One turn moves each row of this set onto another row. After a few examples, where does it send each row asked below?
z847: [ 1.12 -2.99  1.82  0.91 -0.80  2.00  1.76 -1.47  0.25 -0.91 -0.66  1.65
 -1.53  1.08]
z599: [ 0.81  1.80 -2.61  1.13  2.37 -1.48  0.75  4.04  0.87 -0.93  3.34 -0.25
 -1.67  0.10]
z126: [ 0.20  1.64 -1.37  1.90  2.37 -2.00  1.46  3.75  1.24 -1.71  2.67  0.38
 -1.76 -0.28]
z871: [ 0.28 -0.84  0.75 -0.16 -2.30  1.92 -1.08 -2.02  0.63  0.34 -1.98  1.47
  0.86 -0.77]
z582: [ 1.25  0.51 -1.70  0.96  0.85 -0.50  1.14  1.74  1.71 -1.21  4.13  1.24
 -2.33  2.21]
z632: [-1.62 -0.77 -0.64  0.75  0.42  1.98 -2.19  1.23 -1.22  0.04 -2.88  2.15
  1.17  0.39]
z881: [-0.30 -0.34 -0.15 -0.41 -0.33  0.13 -1.76  0.63 -0.67  1.36 -2.52  0.25
  2.33 -3.36]
z100: [ 0.45  0.88 -0.52  1.74  1.51 -1.56  1.50  1.40  2.15 -1.81  3.67  1.36
 -2.41  1.35]
z688: [ 1.94  1.57 -1.59  0.05  0.97 -1.53  0.98  1.31  2.50 -0.18  4.40 -0.41
 -1.83 -1.05]
z878: [ 1.10  1.96 -0.63  0.95  1.78 -2.13  1.40  1.18  2.51 -1.57  3.48 -0.42
 -2.24 -1.75]
z716: [-1.52 -1.00  0.16  0.95  3.85  1.65 -0.61  2.74 -2.87 -0.56 -1.88  0.53
 -0.91 -0.50]
z635: [ 0.92 -1.91  1.36 -0.76  1.25 -1.18  0.83 -0.11 -0.36  1.53  0.11 -0.57
  1.06 -4.72]
z509: [-0.52  0.54  1.38 -1.78 -0.31  0.37  2.64  1.30 -3.07  1.65 -2.57  0.69
  1.63 -0.21]
z830: [-0.38  1.84  1.68 -2.39 -0.27  1.28  2.07 -1.00 -2.51  1.16 -2.18 -0.04
  0.26 -0.42]
z478: [-1.50  0.59  1.89 -2.11  0.44  0.63  1.61 -0.35 -2.87  1.86 -1.43  1.71
  1.26  1.07]

z478 turns into z830
z100 turns into z878
Where do these go?
z582 turns into z688
z716 turns into z847
z881 turns into z632

